50 stands for zero in the data rows.
Here are some points, each followed by its number:
[71 50 44 47 69 72 56 49 50 52 64 42 56 50 31 69 25 46 62 40 62 58 57 33 44 47 43 67 30 51 53 41 74 34 61 46 81 64 37
 45 62 65 54 44 51 62 37 62] 0
[40 47 44 43 44 36 35 78 59 57 44 64 38 50 55 36 49 50 52 36 37 64 34 61 59 61 20 43 40 36 69 57 41 52 63 37 25 23 57
 51 49 54 53 50 59 46 70 66] 1
[34 66 35 48 32 35 49 90 62 49 45 70 48 41 55 32 45 39 50 35 31 81 11 54 44 70 46 52 41 56 61 51 52 48 56 29 24 12 47
 48 25 60 57 27 68 47 72 51] 2
[38 59 57 43 42 24 34 83 78 46 43 72 32 36 38 57 50 44 70 51 25 77 28 67 36 40 16 54 18 34 55 51 34 49 54 46 35 29 68
 39 33 56 45 35 53 58 50 60] 3
[49 36 46 23 43 41 41 41 37 52 49 45 40 55 26 57 30 49 59 45 35 56 54 54 36 37 47 72 42 49 51 50 45 54 35 55 58 63 51
 36 49 54 42 42 36 58 58 71] 4
[66 37 41 33 63 61 78 42 32 60 32 61 70 46 32 23 57 51 37 51 59 38 62 67 56 24 33 41 54 38 34 51 47 40 44 50 58 47 34
 44 79 42 55 50 34 55 45 58] 5
[65 67 67 56 44 64 54 33 50 60 72 39 45 54 53 43 64 51 35 46 63 47 32 42 56 49 86 37 37 49 42 44 45 61 53 35 55 46 51
 73 50 22 40 59 38 65 51 49] 6
[39 69 51 47 39 46 57 28 78 54 53 39 26 52 60 71 83 67 64 68 55 54 50 64 64 48 55 26 44 50 39 40 34 51 36 48 47 54 57
 54 39 37 54 62 49 67 43 36] 7
[37 88 88 73 24 26 31 55 42 74 61 27 45 49 33 25 49 47 21 25 13 32 38 48 65 53 64 41 41 33 46 46 32 41 52 24 49 45 55
 64 44 31 41 53 45 55 14 72] 8
[68 68 61 55 62 75 55 61 52 27 72 67 51 44 64 37 16 32 53 46 61 46 40 38 55 69 51 71 62 77 49 43 69 70 74 41 54 43 55
 44 28 63 62 34 57 35 62 33] 9
[55 70 66 41 34 30 18 25 50 64 51 35 48 52 60 54 58 49 43 48 46 42 76 50 50 34 65 43 38 43 39 45 21 37 37 52 55 50 63
 66 50 49 47 56 47 51 46 77] 10
[53 51 32 32 46 31 31 49 76 45 31 62 51 39 63 53 65 60 58 53 57 83 59 62 32 54 52 43 46 60 58 51 36 37 38 62 37 24 62
 52 29 58 60 32 56 43 81 64] 11
[60 18 81 41 42 37 46 46 27 54 57 50 36 66 54 08 43 46 37 60 38 08 60 59 50 43 31 70 58 44 59 70 50 75 49 50 41 61 65
 42 55 40 28 67 25 42 81 70] 12
[35 69 62 41 44 42 70 26 64 64 48 42 53 58 34 56 43 66 54 54 39 53 58 47 57 44 57 52 64 45 35 42 34 33 30 53 59 67 36
 34 36 54 56 44 52 54 31 44] 13
[21 73 32 66 34 25 58 79 60 57 37 59 47 44 60 19 60 57 35 30 25 69 06 56 55 80 43 30 59 49 48 49 58 37 42 27 29 30 50
 59 23 46 53 32 75 43 59 42] 14
[57 39 62 72 63 66 18 40 43 39 60 22 41 54 30 89 17 50 52 46 44 45 54 20 38 80 63 82 70 36 75 44 72 54 85 56 57 96 79
 41 62 55 72 54 48 36 41 67] 15
[59 52 63 42 28 41 33 32 55 48 54 42 29 56 54 71 59 70 54 48 37 50 49 49 56 53 67 43 44 40 56 45 29 51 38 58 30 53 52
 49 38 46 49 60 51 59 57 55] 16
[53 48 61 36 27 34 22 34 59 41 52 49 30 52 52 73 56 63 52 44 33 58 50 45 53 55 61 39 43 43 54 47 29 49 33 59 29 49 59
 59 34 46 52 56 50 60 61 48] 17
[60 41 59 74 62 51 60 63 55 26 38 70 69 41 49 63 54 51 49 81 48 39 60 44 38 53 23 46 78 46 46 40 57 46 83 74 51 67 66
 33 70 45 71 51 57 63 31 36] 18
[67 25 38 39 70 75 42 37 67 55 60 53 29 60 44 94 56 69 63 51 74 69 48 51 52 54 55 50 39 26 75 53 60 55 60 50 40 66 65
 56 63 41 48 57 42 45 74 62] 19
[44 44 58 38 28 40 52 38 50 49 59 53 25 52 47 52 69 51 62 58 52 46 42 68 53 41 54 47 36 53 27 54 43 63 29 45 45 55 61
 59 36 35 30 65 33 66 61 43] 20
[38 34 18 59 47 55 74 60 38 59 49 40 60 39 47 26 59 46 46 44 49 53 35 40 39 44 62 51 57 64 52 66 51 64 27 35 39 53 46
 54 54 45 48 41 54 33 81 48] 21
[64 38 33 47 59 48 66 52 48 59 23 81 85 35 64 43 78 63 37 63 63 34 68 56 56 25 45 28 83 41 29 56 60 28 52 71 49 44 40
 58 69 40 54 52 55 41 45 39] 22
[80 54 66 40 36 56 41 44 54 43 89 72 44 56 76 62 48 54 59 46 63 49 55 27 67 48 65 51 22 54 37 43 61 56 48 48 54 34 36
 64 31 65 40 60 53 63 54 36] 23
[66 53 92 58 37 34 27 43 51 36 70 40 37 55 76 35 32 45 45 64 53 27 71 39 60 59 32 61 46 62 63 40 44 51 58 53 58 51 52
 45 47 66 53 63 57 55 47 59] 24
[46 36 40 31 39 41 46 44 22 50 39 51 55 48 33 38 40 46 54 42 30 40 49 58 42 30 42 68 53 51 33 54 49 54 35 57 59 52 35
 40 47 50 37 44 46 57 57 59] 25
[31 48 52 43 73 53 31 45 59 32 33 45 47 57 31 94 42 41 81 66 65 84 58 58 25 67 34 54 36 53 63 34 40 58 65 59 47 58 67
 37 62 53 59 61 43 60 44 58] 26
[46 57 52 61 43 55 59 42 56 55 58 30 57 40 45 64 45 59 52 48 41 42 62 32 64 42 68 43 55 49 54 47 22 49 36 51 45 65 45
 48 59 59 68 34 51 39 31 45] 27
[52 51 56 67 31 20 43 94 39 51 43 85 71 36 34 36 43 47 32 36 08 50 32 44 42 41 43 45 63 26 34 46 55 39 59 52 37 43 47
 47 43 47 47 45 59 49 29 47] 28
[36 47 22 54 47 65 62 48 44 52 53 36 57 41 51 52 60 47 76 56 63 47 48 45 48 31 43 59 51 71 42 60 43 65 35 44 56 57 53
 47 54 49 52 40 44 41 55 43] 29
[49 28 55 39 45 56 36 39 29 59 63 51 39 69 37 54 34 40 27 30 23 32 41 47 51 31 65 62 41 24 54 74 42 63 38 66 53 65 55
 44 24 40 22 62 37 42 51 51] 30
[53 17 82 45 27 24 27 57 30 28 55 61 41 64 55 37 16 40 43 52 22 23 55 40 37 52 42 81 55 48 53 64 60 75 48 62 45 69 62
 34 39 67 37 53 43 44 67 53] 31
[67 49 68 36 40 59 47 28 47 61 64 38 31 65 60 44 69 60 42 51 64 33 53 52 70 40 63 39 31 30 47 52 40 60 48 46 45 42 52
 68 62 25 36 69 29 58 58 59] 32
[38 30 47 36 82 56 49 46 45 44 23 57 57 62 42 68 50 53 55 57 57 55 58 56 42 71 48 47 58 42 66 43 47 58 63 65 42 59 48
 48 76 50 46 61 37 41 60 52] 33
[37 39 47 63 81 58 58 62 42 37 29 62 78 50 27 74 47 37 57 63 54 59 55 47 28 57 47 43 56 42 29 31 58 50 75 70 59 64 56
 49 81 42 53 59 44 68 23 41] 34
[10 57 16 49 59 54 56 67 23 28 15 39 49 43 64 34 62 41 53 43 50 61 30 57 39 96 48 33 68 77 47 37 55 61 45 44 38 34 44
 61 44 52 60 60 78 56 81 29] 35
[71 34 29 35 62 58 87 49 45 57 25 69 74 40 34 37 62 62 40 59 60 47 61 64 56 28 28 36 69 35 37 51 54 37 55 62 56 50 25
 37 77 43 59 45 48 55 39 46] 36
[71 65 32 44 69 76 74 59 51 44 56 65 66 39 29 45 34 32 49 34 66 69 39 52 53 50 60 67 48 66 35 38 69 52 57 42 69 35 32
 42 45 56 63 28 49 58 52 43] 37
[30 58 16 47 38 35 44 42 44 61 29 42 48 33 68 21 74 52 46 45 54 53 41 62 47 59 56 40 75 69 32 58 59 42 31 49 50 34 51
 64 31 50 49 45 67 42 85 50] 38
[49 35 61 41 29 21 33 35 31 60 48 60 50 48 43 39 56 55 45 52 28 23 58 52 38 22 66 62 60 45 25 62 50 49 26 59 47 54 52
 58 39 43 24 59 31 37 62 65] 39
[45 24 51 43 49 43 46 48 27 47 46 51 42 65 71 19 51 51 43 61 48 18 55 57 55 60 19 64 77 50 60 71 58 68 48 45 37 58 61
 43 57 54 45 66 46 36 84 52] 40
[20 43 53 47 82 59 62 36 59 59 32 46 59 73 42 67 51 59 51 64 68 55 58 53 51 76 61 37 66 46 65 40 50 47 52 51 40 66 40
 47 77 46 43 56 39 40 42 37] 41
[30 45 68 58 69 58 28 39 26 45 44 29 53 60 16 94 29 46 57 40 48 57 54 34 31 75 77 65 49 42 56 30 59 63 65 50 50 78 61
 62 72 49 50 62 35 49 34 60] 42
[44 27 52 27 36 33 44 41 29 72 48 62 40 53 67 17 63 49 51 48 53 28 61 68 47 21 45 65 50 51 31 78 59 62 26 51 48 45 55
 62 47 45 14 62 28 27 85 59] 43
[56 51 31 33 58 73 53 57 64 35 39 64 50 51 55 69 55 43 51 53 54 56 39 57 51 28 34 32 37 35 49 57 34 53 58 77 63 42 59
 38 40 49 59 51 58 64 31 25] 44
[58 30 43 36 54 55 59 36 73 57 60 59 31 69 56 76 59 73 56 58 66 65 51 52 61 62 65 41 58 35 65 60 58 47 44 51 31 65 53
 48 48 39 45 59 39 34 59 44] 45
[61 30 40 39 48 37 60 58 34 44 40 59 60 45 47 27 42 43 49 51 43 43 61 57 45 29 26 61 48 59 37 62 65 38 34 59 59 31 24
 46 49 58 34 47 55 72 56 52] 46
[61 63 30 34 58 75 46 49 63 45 50 52 39 51 55 70 53 38 52 47 63 56 44 61 59 37 36 44 38 42 50 58 31 53 57 66 63 37 54
 33 28 61 65 49 55 56 32 29] 47
[36 55 72 56 50 38 54 48 88 32 47 60 44 59 62 52 47 62 68 85 50 46 58 53 50 68 33 56 70 56 55 47 41 53 56 59 42 61 64
 25 42 62 65 46 60 52 42 32] 48
[26 60 69 36 59 36 38 44 63 35 25 44 47 61 46 72 54 41 66 70 56 67 64 70 34 56 36 44 34 53 51 33 19 57 55 65 53 52 63
 43 57 46 49 58 36 65 36 49] 49
[82 25 63 65 50 45 51 55 58 46 64 85 60 46 55 68 65 72 51 59 48 48 56 40 47 38 54 35 44 37 41 51 77 43 49 68 40 43 29
 56 48 40 36 69 61 62 45 40] 50
[55 55 48 56 50 59 53 40 53 57 44 52 61 60 46 65 53 58 27 44 31 39 43 37 61 42 67 26 65 20 46 59 39 36 50 75 52 57 39
 43 39 42 53 53 57 45 12 24] 51
[43 61 08 40 51 49 69 49 41 44 22 42 55 32 41 25 61 49 47 45 52 60 33 67 51 54 34 42 63 60 33 43 50 36 36 42 52 33 33
 50 53 48 67 37 64 62 68 49] 52
[53 27 78 57 43 37 24 52 40 38 61 41 36 62 45 53 22 42 46 58 27 31 54 33 32 56 41 72 59 46 70 52 44 61 62 64 45 72 72
 39 49 55 55 61 49 48 57 65] 53
[32 58 31 40 48 53 58 27 57 65 35 49 47 47 74 45 77 71 62 58 66 41 64 59 66 58 57 40 82 54 43 60 52 35 40 50 43 48 48
 59 52 51 45 49 54 26 65 45] 54
[47 27 43 58 53 48 64 58 46 39 25 57 57 47 69 30 60 64 39 62 43 21 58 52 60 72 24 39 98 49 55 52 56 44 59 55 28 52 49
 39 62 52 69 55 62 36 64 38] 55
[14 38 53 48 48 30 43 53 32 40 32 43 51 63 70 42 48 47 61 57 48 46 54 49 47 76 39 45 52 72 51 44 59 55 36 54 38 40 30
 54 49 68 37 68 59 53 55 36] 56
[42 39 41 53 65 63 60 43 50 70 54 44 47 65 37 46 50 45 22 41 50 58 28 56 48 46 74 49 37 30 64 74 59 55 44 59 57 61 55
 47 29 34 34 53 45 37 49 37] 57
[56 49 38 50 62 80 67 32 40 67 53 14 54 46 51 54 60 53 47 45 67 39 70 48 66 33 56 46 52 48 73 55 25 48 44 36 47 57 50
 58 88 39 65 48 38 38 46 63] 58
[46 55 46 49 45 34 30 45 65 55 50 42 41 47 81 58 55 64 69 57 58 56 77 52 47 53 49 53 54 64 51 50 55 30 34 58 49 36 48
 55 34 70 48 54 68 46 61 57] 59
[61 54 31 50 45 76 60 61 42 42 77 51 62 37 76 47 33 33 70 38 62 44 62 21 59 40 59 67 41 90 50 54 53 55 40 41 61 34 27
 56 46 90 68 45 67 38 63 38] 60
[78 29 19 61 74 80 84 69 33 49 34 68 94 25 53 50 67 60 45 51 63 35 58 37 57 23 46 33 74 46 50 62 54 52 63 59 46 50 33
 49 88 43 69 39 54 38 46 40] 61
[59 24 84 62 37 17 46 55 52 40 58 59 51 60 65 30 36 56 37 72 38 26 67 39 46 59 32 63 67 55 62 60 66 51 48 62 45 62 50
 42 46 59 40 62 61 53 46 49] 62
[37 47 65 40 53 39 19 47 35 34 31 37 44 55 39 74 37 39 53 49 41 57 58 46 29 62 48 50 44 52 62 36 30 60 53 66 48 56 58
 53 61 52 52 64 45 62 53 65] 63
[50 73 70 62 44 43 40 62 38 76 56 37 47 52 45 10 53 42 25 36 44 33 40 57 61 37 43 37 37 34 55 59 43 43 65 23 48 35 56
 77 75 27 35 54 37 54 39 72] 64
[36 75 52 46 55 51 84 26 75 60 39 35 47 53 38 49 66 54 50 69 62 56 61 71 59 35 43 39 51 45 26 40 31 31 38 44 66 62 45
 36 49 34 55 40 43 66 11 48] 65
[46 69 51 50 38 42 38 85 60 47 64 75 46 38 53 35 31 30 52 32 36 73 12 49 54 62 54 57 24 57 53 46 60 65 72 29 42 15 46
 48 21 62 50 24 53 42 62 49] 66
[16 83 03 40 31 43 53 47 50 50 22 32 39 28 81 34 87 59 80 55 60 47 54 71 59 59 36 32 76 83 21 47 40 37 30 43 53 44 57
 54 29 59 65 54 72 54 72 39] 67
[70 17 63 26 31 33 37 57 63 49 81 81 32 57 59 55 46 60 65 56 48 59 53 47 48 37 46 57 22 51 50 58 62 64 37 65 41 38 45
 55 26 64 26 66 48 60 74 44] 68
[15 71 30 60 17 25 36 82 32 50 33 50 43 31 54 28 58 56 50 23 05 38 09 43 57 81 41 34 64 49 38 48 48 42 41 30 27 35 48
 56 25 60 56 47 81 45 58 45] 69
[64 68 34 35 62 85 58 50 58 46 57 69 51 43 53 64 49 38 54 47 60 47 39 46 65 35 46 45 36 40 36 53 38 55 65 70 76 45 48
 38 33 57 54 49 52 54 28 24] 70
[37 36 67 82 62 45 67 48 70 42 48 51 54 59 46 45 45 67 34 72 54 55 42 51 48 82 62 51 83 46 65 54 71 42 56 52 39 76 63
 37 46 37 58 46 57 35 51 46] 71
[44 82 74 64 32 47 23 63 44 67 74 45 44 46 36 53 28 35 43 21 27 52 33 35 54 55 64 61 31 38 50 44 52 50 68 27 48 46 55
 56 44 59 43 38 48 46 30 61] 72
[60 75 75 53 32 46 34 85 58 52 88 75 47 43 62 30 13 29 62 22 34 47 33 34 65 54 48 73 16 65 43 42 63 55 58 26 56 14 32
 55 23 83 38 40 59 51 47 46] 73
[24 72 48 47 56 43 95 27 90 59 35 51 56 52 33 56 60 66 62 78 58 71 64 72 61 47 47 39 65 50 31 41 40 26 31 48 55 68 38
 24 43 46 57 34 53 60 15 32] 74
New points follow, each followed by the numbers of its five nearest points above, looking only along the 2 directions in which the numbered points spread most, nearest first.
[34 53 76 50 57 35 48 38 56 48 47 43 58 71 56 56 48 50 46 64 55 52 70 48 53 70 55 41 47 58 53 33 44 38 39 54 49 53 36
 57 55 58 40 63 46 53 26 49] 50 49 27 57 71
[50 13 63 31 33 44 29 45 17 59 60 52 37 72 32 36 32 32 29 30 15 28 40 48 43 24 64 72 30 19 45 89 49 74 28 65 57 63 54
 42 25 42 12 69 27 40 54 51] 31 12 53 30 24
[77 26 73 73 53 40 47 72 49 26 56 76 72 50 72 52 34 50 40 64 41 31 70 32 47 56 32 59 63 47 52 43 73 45 71 69 49 56 49
 44 59 67 55 55 70 52 38 44] 32 4 10 6 57
[46 43 58 26 39 30 42 35 54 44 38 49 43 54 33 60 39 56 54 49 30 62 59 57 42 38 32 54 39 42 55 50 22 40 29 54 39 46 44
 31 44 58 53 44 47 55 46 61] 6 57 20 40 16
[64 18 55 64 44 44 62 62 33 53 62 52 73 43 52 40 48 44 40 50 48 35 71 39 48 17 53 62 35 55 55 65 48 54 31 48 50 49 36
 55 65 52 33 51 44 49 52 58] 6 57 16 10 32
[58 45 44 69 74 64 24 37 56 73 73 25 54 56 39 87 37 61 67 43 72 63 78 35 35 55 78 74 38 44 66 44 86 31 63 47 74 79 66
 70 70 55 44 51 48 44 47 83] 42 19 15 26 0
[60 33 39 59 62 65 55 49 60 60 71 54 44 55 29 74 58 57 43 49 64 73 31 47 40 53 85 50 34 30 52 48 80 61 55 44 48 71 66
 62 50 23 37 57 36 48 63 48] 0 32 49 26 45
[40 38 50 41 73 47 44 67 54 26 29 69 59 53 44 73 43 41 49 50 51 83 45 57 18 67 42 45 41 55 66 38 44 58 64 68 39 38 54
 47 54 49 53 45 50 53 66 51] 48 50 57 27 13
[41 50 61 48 46 32 46 51 74 21 39 58 35 57 68 58 52 54 65 81 44 53 57 64 44 65 12 50 69 58 65 49 31 52 53 64 39 58 72
 20 37 68 72 41 60 53 51 44] 48 47 13 57 50
[65 34 40 48 35 45 63 60 50 46 56 80 53 44 53 54 68 56 43 48 49 58 24 49 46 53 72 38 53 52 38 51 70 59 41 51 41 48 50
 62 39 33 40 52 47 49 69 32] 46 60 59 56 11
[47 67 77 45 63 55 38 32 21 57 35 08 54 67 39 24 56 32 30 50 65 17 71 65 64 52 50 37 44 47 51 42 29 59 59 38 66 48 44
 75 97 29 44 82 20 57 34 74] 0 26 19 49 45
[55 51 22 43 49 71 39 49 37 51 62 38 43 58 66 51 42 47 50 29 56 47 44 34 62 58 48 43 33 44 67 59 58 44 45 52 62 42 44
 59 34 63 48 58 70 50 45 35] 25 59 20 40 56
[67 73 34 29 61 78 72 55 47 41 69 70 59 44 45 37 20 29 64 33 67 63 33 49 57 46 62 73 29 74 30 42 61 65 53 34 76 29 27
 42 30 70 56 23 45 49 62 35] 60 56 46 11 59
[35 43 40 75 97 80 45 48 42 55 42 26 64 57 10 85 30 37 45 40 71 78 36 39 21 90 80 52 54 52 76 34 86 62 89 51 58 77 63
 57 79 34 59 52 39 45 46 64] 19 26 0 33 34
[41 23 40 57 38 43 63 59 49 57 62 40 54 51 70 42 49 50 53 54 52 43 62 38 51 36 47 55 44 65 63 67 45 47 18 44 43 51 31
 46 54 68 42 49 63 43 59 44] 59 46 56 60 25
[44 41 64 73 52 36 44 52 54 38 58 37 43 62 72 53 40 64 50 61 44 41 63 33 49 80 34 59 71 57 77 53 68 35 52 52 43 71 55
 45 54 72 60 56 72 44 48 46] 6 57 10 16 32
[42 63 59 39 43 40 56 28 60 55 44 39 45 53 34 55 38 53 51 50 41 53 57 55 55 42 54 55 54 46 37 37 29 39 35 57 58 55 34
 33 41 60 58 34 42 54 34 49] 48 50 27 71 57
[75 46 64 25 35 57 37 54 68 34 89 85 34 53 78 73 31 47 73 52 65 61 53 35 60 53 61 63 20 62 49 47 61 63 43 52 45 28 38
 54 22 84 44 57 62 57 65 30] 68 23 64 39 8
[61 41 57 58 55 70 28 32 48 49 74 43 34 58 28 99 40 58 61 40 52 64 45 29 46 65 86 61 36 26 58 43 68 59 62 57 48 79 64
 57 53 44 44 53 39 46 49 52] 42 15 63 53 19
[45 82 70 71 37 37 40 63 44 67 53 28 55 52 33 15 52 34 16 20 27 54 25 53 49 53 58 38 23 37 53 39 41 45 66 17 50 30 57
 72 53 26 45 38 42 55 33 79] 3 8 28 64 1
[56 39 31 55 77 69 45 35 49 69 44 39 56 51 46 74 65 66 53 45 79 59 75 52 44 43 60 51 60 38 56 52 68 35 65 51 55 67 65
 66 81 39 49 50 38 33 58 66] 34 41 18 58 33
[56 44 32 49 64 73 57 44 45 59 57 43 42 61 34 41 38 41 27 32 57 61 23 53 49 45 74 51 36 27 57 68 62 65 54 54 61 53 52
 48 29 35 36 51 42 35 50 41] 6 57 20 16 40
[39 35 56 56 33 14 40 91 49 57 50 73 41 51 42 18 40 34 34 33 24 70 08 63 32 47 44 61 31 42 50 71 67 65 48 37 32 31 58
 52 23 37 18 40 38 37 77 64] 73 66 3 8 1
[55 57 54 63 45 61 49 40 39 62 56 14 60 40 46 56 53 48 40 45 44 33 69 34 60 32 69 43 50 53 59 53 15 43 40 48 54 60 50
 57 75 46 60 42 48 52 30 66] 49 45 0 71 27
[60 45 44 47 45 58 37 47 44 50 58 28 49 35 45 66 39 41 51 40 40 42 66 36 49 31 56 57 37 46 60 52 14 59 48 59 53 54 55
 49 64 62 65 34 43 45 53 66] 32 4 63 10 16
[54 10 86 50 27 18 26 53 24 33 59 56 34 63 47 35 27 42 39 61 21 24 56 43 37 45 37 83 59 44 57 69 50 70 45 63 40 67 63
 38 39 52 33 63 42 45 70 67] 31 53 12 30 24
[42 97 67 50 40 60 47 73 61 51 71 63 46 42 47 36 35 30 69 34 41 49 24 49 66 48 46 61 26 57 29 47 48 64 69 18 62 30 54
 54 33 61 45 39 45 50 27 45] 3 28 1 43 64
[35 68 59 56 63 52 46 42 31 45 29 25 55 54 42 36 56 39 37 50 57 57 51 60 39 70 62 33 45 64 58 37 42 61 60 51 51 40 52
 66 64 31 51 64 45 59 49 58] 48 50 13 47 57
[64 60 28 49 53 88 75 60 46 46 68 51 67 31 52 45 33 34 60 33 70 58 39 26 54 40 77 69 43 80 51 54 57 79 58 39 60 32 32
 54 48 66 63 24 47 29 62 34] 46 59 60 56 37
[76 62 50 31 51 86 42 50 40 47 90 63 43 58 73 48 15 24 52 27 61 42 51 33 74 43 63 69 19 60 55 63 62 72 56 56 74 20 21
 45 19 86 42 52 57 47 47 26] 68 23 64 39 8
[36 48 38 62 64 64 70 38 66 66 47 42 46 65 42 47 55 56 23 43 53 65 34 64 62 61 72 26 54 32 69 69 52 43 42 56 50 58 47
 43 26 34 51 54 56 34 39 29] 7 47 29 70 44
[51 43 28 40 78 80 62 28 47 67 47 23 46 58 20 69 50 58 52 40 70 58 63 58 49 50 51 64 52 34 64 50 67 44 62 42 70 74 50
 42 79 41 55 45 34 45 46 66] 34 41 33 58 18
[43 70 63 41 33 22 30 81 82 42 46 69 32 48 53 60 49 46 72 51 33 84 31 62 36 44 16 51 18 46 61 46 22 48 60 41 29 21 67
 37 28 61 52 31 55 62 53 66] 3 1 28 66 43
[56 67 46 60 52 67 54 37 60 59 53 00 46 38 36 63 64 46 60 57 64 45 64 47 53 25 48 45 36 59 65 50 16 55 57 38 59 62 65
 53 84 45 65 39 33 54 26 71] 33 26 58 45 18
[35 62 23 40 50 50 59 31 51 67 30 42 49 52 79 45 78 70 61 58 69 42 64 63 62 58 55 38 81 57 45 59 56 34 39 48 38 51 52
 56 46 52 56 56 59 27 71 52] 54 55 37 22 29
[59 29 64 61 70 47 50 78 37 29 31 84 89 42 52 63 48 43 43 61 52 39 57 35 30 49 44 37 50 60 44 38 73 49 70 75 53 40 25
 57 81 64 50 69 65 72 27 29] 51 13 71 27 70
[40 70 62 54 42 38 47 62 50 65 44 47 45 56 55 21 61 50 32 37 42 47 36 63 66 51 38 38 40 28 57 54 32 37 52 28 33 34 56
 54 51 41 45 51 47 43 47 66] 28 1 3 56 60
[54 71 45 67 62 61 39 26 41 71 55 19 58 44 44 54 62 49 38 38 72 55 60 55 42 48 82 46 48 52 48 42 62 40 61 39 72 62 70
 75 63 23 45 47 36 36 42 78] 49 45 0 71 27
[33 46 69 68 54 38 50 36 66 45 55 38 39 61 44 59 36 55 61 76 51 49 59 53 45 68 37 62 70 46 54 49 57 53 61 53 46 84 72
 30 51 48 55 49 44 45 36 43] 0 26 19 49 32
[52 27 46 40 52 58 48 49 25 62 67 56 42 69 41 26 43 28 22 30 39 48 24 57 42 29 66 58 29 33 49 78 57 73 34 55 67 48 51
 51 29 32 13 55 32 44 69 46] 68 23 39 17 62
[68 27 40 64 45 57 57 65 33 41 43 56 77 32 42 72 55 52 44 44 38 45 56 26 39 21 53 44 57 41 52 55 33 47 50 69 44 56 38
 43 76 53 70 42 59 48 39 50] 51 71 13 45 27
[25 51 74 42 57 35 32 43 58 37 28 61 58 62 44 80 40 56 55 56 35 63 56 44 36 67 55 42 48 41 57 36 31 52 51 71 34 60 47
 40 54 62 50 54 48 50 47 46] 32 50 0 57 49
[54 35 38 34 29 38 36 54 57 28 60 61 25 52 80 61 58 65 66 48 52 65 54 48 51 63 43 43 35 56 60 51 52 49 29 59 31 26 44
 62 27 66 48 62 72 66 83 40] 28 1 3 60 56
[42 61 43 37 47 35 49 43 82 51 31 57 44 42 63 65 76 66 75 71 57 65 70 69 48 38 37 41 49 53 36 44 27 38 41 62 48 45 67
 44 41 62 61 50 60 56 52 52] 55 29 54 37 7
[39 46 73 46 22 27 28 79 33 61 77 79 43 52 39 33 18 26 49 21 08 45 18 35 42 39 57 83 24 41 39 65 61 68 48 37 42 37 45
 45 22 62 20 39 35 41 57 56] 73 72 8 31 66
[58 52 51 28 39 58 53 51 66 37 70 75 30 50 59 69 57 52 79 61 62 59 39 57 59 46 57 54 30 55 21 42 45 69 46 51 45 48 59
 54 28 53 36 49 38 56 60 32] 25 20 40 6 59
[44 33 41 48 44 56 59 48 53 57 52 33 49 44 43 55 53 41 69 59 51 50 60 58 43 18 39 59 38 61 48 61 33 71 38 49 49 57 62
 43 60 48 40 40 33 48 58 58] 50 27 57 48 71
[49 87 71 78 40 35 40 59 47 74 56 30 49 43 34 11 57 36 13 28 28 46 26 58 53 49 61 27 34 49 52 47 45 45 66 20 55 32 55
 79 61 17 38 43 41 56 27 73] 3 28 64 43 1
[57 45 33 70 68 80 56 39 67 60 63 37 44 54 28 93 56 67 51 43 74 91 31 38 41 73 91 50 56 37 64 41 85 44 64 46 48 76 67
 64 55 24 52 44 44 46 51 41] 33 26 58 18 34
[38 13 82 34 49 26 32 59 28 46 59 66 52 77 53 44 26 26 53 62 43 43 60 51 24 42 40 75 19 57 54 59 64 73 37 60 46 43 42
 53 46 63 12 69 31 57 70 61] 31 12 30 24 53
[63 47 57 56 49 50 51 67 55 17 42 61 52 45 64 40 35 46 50 60 48 51 41 40 38 73 42 61 71 69 62 46 62 65 67 54 36 37 60
 41 39 62 69 37 64 48 77 42] 56 60 9 59 43
[55 40 49 87 81 69 44 49 51 44 58 27 53 53 25 70 34 51 42 52 63 64 43 37 33 78 55 65 69 47 87 44 84 56 90 48 58 87 82
 52 74 40 66 39 47 37 49 61] 19 26 0 42 33
[29 58 70 60 36 25 44 66 63 68 59 57 38 58 32 52 48 39 54 48 28 62 21 60 47 47 43 63 26 32 44 61 65 65 57 34 47 59 65
 41 36 41 26 46 34 42 35 59] 68 8 72 23 39
[55 58 35 59 74 63 75 41 56 61 41 39 68 49 22 49 50 47 31 41 58 70 45 55 42 47 57 50 64 55 48 39 60 32 53 44 68 60 40
 43 64 37 61 34 48 58 35 54] 5 65 44 70 7
[44 60 37 40 36 48 47 82 42 60 54 72 42 38 63 20 41 40 55 28 42 46 21 53 67 61 37 52 48 52 47 63 64 59 56 24 33 18 37
 51 35 61 44 41 58 33 66 45] 2 69 66 1 14
[24 53 44 53 20 25 25 78 37 58 51 55 40 50 48 40 41 45 53 25 13 51 10 36 45 61 40 59 52 49 56 55 50 52 47 33 29 36 51
 51 31 55 40 41 58 44 62 58] 66 73 3 1 28
[51 75 33 49 49 75 51 46 36 62 55 24 43 50 51 22 54 34 20 21 51 45 24 48 65 55 65 37 48 47 52 61 44 55 48 46 68 38 49
 63 33 33 54 57 55 52 50 39] 60 56 46 59 11
[54 29 48 54 43 39 60 45 64 51 53 77 50 56 51 54 66 61 40 53 50 71 30 56 43 53 73 43 48 38 45 57 65 60 32 50 34 54 54
 57 29 32 38 55 49 53 75 35] 59 25 46 56 60
[45 35 47 60 44 31 47 62 45 23 34 55 38 46 63 24 47 49 46 66 38 46 36 51 36 75 32 57 73 59 66 63 57 58 45 53 35 46 65
 42 32 45 52 42 59 44 86 45] 28 1 60 56 3
[63 61 46 49 57 70 62 42 75 51 75 68 42 52 52 67 49 61 56 45 65 74 28 42 55 68 87 45 47 56 48 42 66 59 49 43 41 43 43
 51 26 47 52 45 51 46 66 31] 59 46 25 56 20
[49 42 33 65 71 64 42 39 48 73 60 32 52 45 26 70 51 53 54 44 70 74 55 45 24 55 87 66 48 47 61 52 86 49 62 44 68 76 76
 68 58 34 44 40 34 36 62 75] 0 26 19 49 45
[42 54 54 65 49 32 56 53 70 36 38 49 50 54 60 44 54 63 41 71 46 56 44 52 48 88 44 48 89 58 66 47 54 42 51 51 34 59 59
 35 43 58 76 46 70 38 65 43] 37 46 29 59 21
[54 44 52 40 52 52 36 35 38 60 61 37 45 57 14 70 27 50 57 38 40 54 51 47 38 39 51 79 46 42 56 48 54 50 51 50 64 73 55
 40 51 48 47 42 33 51 46 74] 63 32 42 4 30
[52 69 81 57 39 38 39 37 54 40 53 21 42 55 52 36 54 45 43 71 55 23 63 58 60 51 31 52 54 56 59 44 20 46 60 46 65 63 74
 48 68 36 59 57 37 65 28 72] 32 63 0 4 10
